One vector is turned by the same rotation once a tick. Each row is the vector after some number of ticks, and that number follows the row.
The counts run from 0 to 795.
[-14 -20   8  27   3  12  39   4 -38 -13] : 710
[ -6 -26  23  20   5   3  42  17 -32  -8] : 170
[-26   5   8  37  22   5  30 -24 -17  -6] : 365
[ 23 -21  35  -2  15 -10  33  26 -11  -1] : 702
[ 30  -6  37   0  45 -15  12   3  10   6] : 161
[ 22 -37  12  10  21  17   7   7 -42   2] : 582
[ 43 -20  15  -8  11   5  33  21 -11  -8] : 36
[ 11  17  -9  16  18   9  46 -30   7 -23] : 405
[ 33 -26  -6   3   5  21  29   3 -34 -11] : 223
[ 23  -9 -13  10  -1  21  49  -8 -21 -24] : 84
[ 13 -37  27  12  25   8   8  16 -34   4] : 422
[  9 -14  24  18  49   0  -9 -19 -17  12] : 134
[ 24  17  11   8  42  -1  17 -32  19  -5] : 393
[ -1 -14 -11  25   4  24  38 -16 -35 -19] : 777
[ -4   0   4  28  46  10   0 -41 -13   2] : 133
[-15   1  -8  34  17  19  27 -33 -24 -13] : 225
[ 44 -25   1  -3   9  15  26  10 -23 -11] : 176
[ 13   4  37  10  50 -17  12 -12  11   6] : 287
[ 17 -32   1  13   6  24  24   7 -41  -9] : 616
[ 14  22  -3  15  23   4  39 -35  11 -18] : 785
[  0  -4  23  22  48   0  -7 -31 -12  12] : 733
[ 35   9   6   5  44   4  11 -33  10  -4] : 613
[ 36 -17   3  -2   3  12  47  15 -14 -17] : 716
[ 24  10  28   5  44 -10  16 -18  18   1] : 127
[  5 -16 -11  21   2  25  37 -13 -34 -16] : 224
[  8   7   5  15   5   2  62  -6   0 -24] : 231
[-14   8  23  32  42  -6  16 -29   0   3] : 366
[ 35 -22  18  -5   9   2  41  23 -12 -15] : 669
[ 20 -17  17  14  45   9 -13 -21 -21  11] : 294
[  8   8  -6  25  37  16  12 -45  -7  -6] : 166
[49 -8 17 -9 40  4  8 -9  6  2] : 221
[ 15 -12  42   9  46 -12   5   2  -3  12] : 574
[ 40 -26   0  -1   7  19  29   9 -26 -14] : 729
[-16   0  -6  35  21  16  23 -35 -23 -11] : 778
[ 11 -28  -5  19   1  25  34  -2 -41 -14] : 17
[ 10 -19 -12  17   0  26  34  -6 -36 -18] : 650
[ -3  -1  31  23  51  -5  -2 -22  -5  11] : 400
[ -1  -4  13  22  49   7  -8 -34 -10   7] : 260
[  4 -14 -16  23   3  28  38 -15 -29 -18] : 51
[ 13 -22  26  15  47   2 -12  -8 -20  14] : 514
[  2  -8  22  21  52   3  -9 -26 -14  12] : 560
[ 41 -13  33  -9  32  -7  20  15   1  -1] : 588
[ -4   4 -13  31  21  21  23 -40 -16 -11] : 132
[ 16   3  -3   9  -1   7  57  -5  -7 -27] : 324
[ 48  -3  18  -5  43   3   5 -16   5   0] : 394
[ 21 -20  44   1  29 -12  15  19 -10   6] : 275
[ 34   5  26   1  45  -9  14 -14  16   1] : 427
[ 16 -29  -2  14   3  24  27   2 -44 -12] : 443
[ -4 -15  23  19   2  -2  51  19 -22 -11] : 390
[ 34 -23  15   7  40  13 -14 -14 -20   8] : 754
[ 50 -20  15 -10  18   5  25  16  -5  -7] : 382
[-14   2  21  29  44  -1   4 -33  -8   5] : 526
[ -9  18  19  21  33 -11  38 -26  10  -7] : 552
[ 12  -4 -17  19   3  24  45 -18 -19 -26] : 211
[  3  18   3  17  15  -1  52 -20   7 -19] : 185
[ -7   7  31  24  47 -11  10 -22   2   8] : 493
[ 20 -11  16   5   3   2  54  22 -13 -19] : 150
[ 20  15  -8  12  30  10  26 -42   6 -12] : 26
[  5 -36  21  18  12   9  20  17 -40  -3] : 376
[ -7   3 -11  30  18  20  23 -36 -22 -15] : 305
[ 16  16 -11  15  27  14  24 -41   4 -17] : 199
[-12   0  12  30  45   5   5 -36 -11   6] : 779
[-24   5   4  38  21   9  27 -33 -20  -8] : 445
[-11 -25  12  23   3  11  40  11 -36 -11] : 77
[ 29 -14  17  -2   5   1  44  21 -10 -14] : 496
[ 17 -24  37   4  14  -7  32  29 -18  -5] : 782
[ 20 -24  41   3  27  -7  17  22 -13   7] : 102
[ 35 -31  14   4  34  16  -8   0 -26   3] : 155
[-17 -16  11  29   4   8  41   2 -32 -12] : 204
[ 46 -23  10  -1  34  14  -1  -6 -16   1] : 741
[  5  26  14  17  31  -6  35 -27  19  -9] : 772
[  4  16   4  18   9  -1  59 -11   5 -20] : 611
[ 34 -19  -5   3   3  22  38   5 -28 -19] : 130
[ -3  23  12  21  26  -7  45 -23  12 -13] : 645
[  8  12   1  15   4   4  59 -11   0 -24] : 784
[  3 -36  28  15  13   5  25  19 -37   0] : 296
[ 16  14 -12  17  10  15  47 -25  -2 -23] : 751
[ 39   2  22  -4  45  -8  10 -16  15   3] : 174
[  4  20   4  18  22  -3  48 -25   9 -16] : 565
[ 49 -10  17  -8  37   1   8  -5   5   1] : 48
[ -6   2  -5  31  34  12  11 -44 -15  -4] : 6
[ 44 -22   7  -6   9  16  35  13 -18 -14] : 256
[-26  -1  15  33  11   2  46  -8 -19 -11] : 78
[  0 -33  16  23   7  10  29  13 -40  -5] : 756
[  9 -12  23  16  50   6 -12 -21 -17  14] : 387
[ 29 -37  17   8  28  17  -1   5 -33   5] : 455
[ 46 -22   9  -9  11  10  33  16 -15 -14] : 509
[ 41   5  15   1  46   1   9 -26  13   0] : 267
[ 28  18   6   5  41   2  15 -34  14  -5] : 313
[ 15 -31  30   9  38   3  -5   8 -30  10] : 468
[ 37 -16  36  -7  31 -10  18  16  -1   2] : 668
[ 15   2  -1  18  44  12   0 -43  -8  -1] : 293
[  6   6 -18  25  11  22  36 -34 -21 -20] : 85
[ 18   6  -6  18  42  16   1 -46  -8  -5] : 546
[-14   1   5  33  36   8   9 -41 -15  -1] : 479
[  2  -5  18  23  47   4  -7 -30 -15  10] : 7
[ 42 -31   8  -3  28  19   0   0 -25  -2] : 62
[  1  -8 -15  23   5  25  38 -23 -31 -19] : 604
[ 48 -18  11  -2  36  12  -1  -9 -15   1] : 188
[ 31  -6  37  -2  40 -12  14   5   6   6] : 714
[ 33 -20  34  -5  19  -8  34  24  -9  -3] : 69
[ 26  11   0  13  43  11   8 -41   2  -6] : 706
[ 25 -16  43   2  37 -14  13  12   0   7] : 621
[ 44 -32   6   0  20  20   9   7 -32  -7] : 442
[ 32 -19  31  -3  16  -7  34  26  -8  -6] : 622
[-24  12  18  34  28  -5  30 -29  -6  -4] : 412
[ -9 -19  22  19   4   2  45  17 -31  -8] : 723
[ 32 -12   9   8  48  15 -11 -23 -14   7] : 627
[  3 -20  30  14   5  -5  46  26 -21 -10] : 10
[ 37 -31  10   4  27  18   0   5 -32   3] : 535
[ 10 -35  27  14  18   4  15  21 -34   4] : 722
[ 22  -4  -7   8  -1  15  51  -3 -15 -27] : 417
[  3 -13  31  22  50  -2  -9 -17 -10  14] : 54
[ 30   1  33  -2  44 -14  12  -6  14   3] : 334
[ -3  24  16  21  25  -8  43 -24  13 -14] : 472
[ 52 -13  14  -6  38   6   4  -4  -3  -1] : 521
[ 51 -25  12  -9  24   9  13   8 -12  -5] : 475
[ 50 -20  15 -11  23   4  20  13 -10  -7] : 555
[ 38  -4   5   6  44  10  -8 -30  -1   1] : 407
[ -3  20  12  20  19  -4  50 -22   8 -15] : 92
[ -3  21  19  21  32  -9  39 -28  14 -10] : 299
[  1  -9  34  20  49  -5  -6 -15  -9  12] : 780
[  8   6  38  12  47 -14  12 -16  10   7] : 540
[ 12 -16  22  16  51   5 -11 -20 -18  14] : 214
[ 49 -18  20 -10  21   2  24  14  -9  -7] : 635
[  1  19  23  17  39 -10  30 -26  16  -4] : 679
[ 20  17  14   7  41  -4  24 -31  21  -6] : 646
[  6  15   1  15   9   4  54 -19   2 -22] : 358
[ 14 -26  35   8  18  -4  30  27 -20  -2] : 56
[ 49 -26  11  -5  28  16   1   2 -16   0] : 568
[ 45  -1  11  -3  46   5   3 -19   6   1] : 567
[ 48 -29   9  -5  25  15  10   2 -20  -5] : 142
[-10 -16  23  21   4  -3  50  17 -28 -12] : 470
[ 32   8  20   1  48  -7  13 -19  17   1] : 600
[-20   5  14  31  11  -3  50 -11 -11 -13] : 551
[ 27 -26  -5   7   5  23  31   5 -35 -15] : 776
[ 35   4   6   5  45   7   7 -32   7  -4] : 360
[  3  19   8  20  16  -1  52 -23  10 -20] : 12
[ 28 -21  -8  10   1  22  36   1 -32 -18] : 603
[  5  25  15  15  38  -8  30 -29  17  -8] : 599
[-23  -5  14  32   7   5  44  -9 -27 -11] : 331
[ 53 -13  18  -9  37   2   7   1   0   1] : 601
[ 24 -21  34  -3  18  -7  30  27 -12  -3] : 149
[  7  19  21  14  39 -11  27 -27  18  -7] : 426
[-14  15  12  27  19  -4  51 -17   0 -17] : 598
[-13  -3  16  24   3  -1  57   3 -17 -15] : 344
[ 18  -4   0   8  -1   9  59   2 -11 -23] : 750
[ 38   5  10   2  46   6   2 -31   6  -1] : 187
[  0   5  -7  28  36  15  10 -43 -13  -5] : 86
[ 20 -20  39   2  21  -8  28  26 -13   1] : 402
[ 16 -13  44   5  43 -14   7  11  -8  10] : 148
[ 43 -34   8   0  15  20  15   9 -27  -9] : 269
[ 13  10  -8  19  37  14  12 -46  -5 -11] : 246
[ -2 -24  -3  23   3  22  32  -5 -39 -15] : 317
[  9  10 -15  22  23  20  27 -43  -7 -15] : 292
[ 30 -26  14   6  37  13 -10  -4 -26   6] : 328
[  8  11  -3  15   6   6  60 -14  -1 -24] : 531
[-13 -18   1  30   4  16  37  -4 -39 -13] : 537
[-16  12  23  29  37  -8  22 -26   2  -1] : 539
[ 30 -30  19   8  36  13 -10  -4 -30  11] : 75
[ -4 -25   0  25   2  18  35   0 -42 -14] : 237
[ 32  12   2   7  43   9   8 -39  10  -5] : 786
[ 13   5 -15  18   5  17  49 -19  -8 -27] : 118
[ 16 -29  33  12  34   4  -1   9 -29  11] : 215
[ 16 -36  29  10  31   6  -1  13 -29  11] : 42
[ 11 -15  30  17  47   2 -10 -17 -17  14] : 687
[ 14 -27  38   5  23  -6  21  25 -22   4] : 735
[ -7  -1 -17  29  14  23  30 -32 -27 -16] : 731
[ -4  -6  17  18   0  -1  57  11 -13 -14] : 690
[ 41 -31   7   0  25  18   5   3 -30  -3] : 615
[ 51 -13  15  -8  33   6   6  -1  -4   0] : 348
[-21   7  14  34  35   1  19 -33  -9  -1] : 319
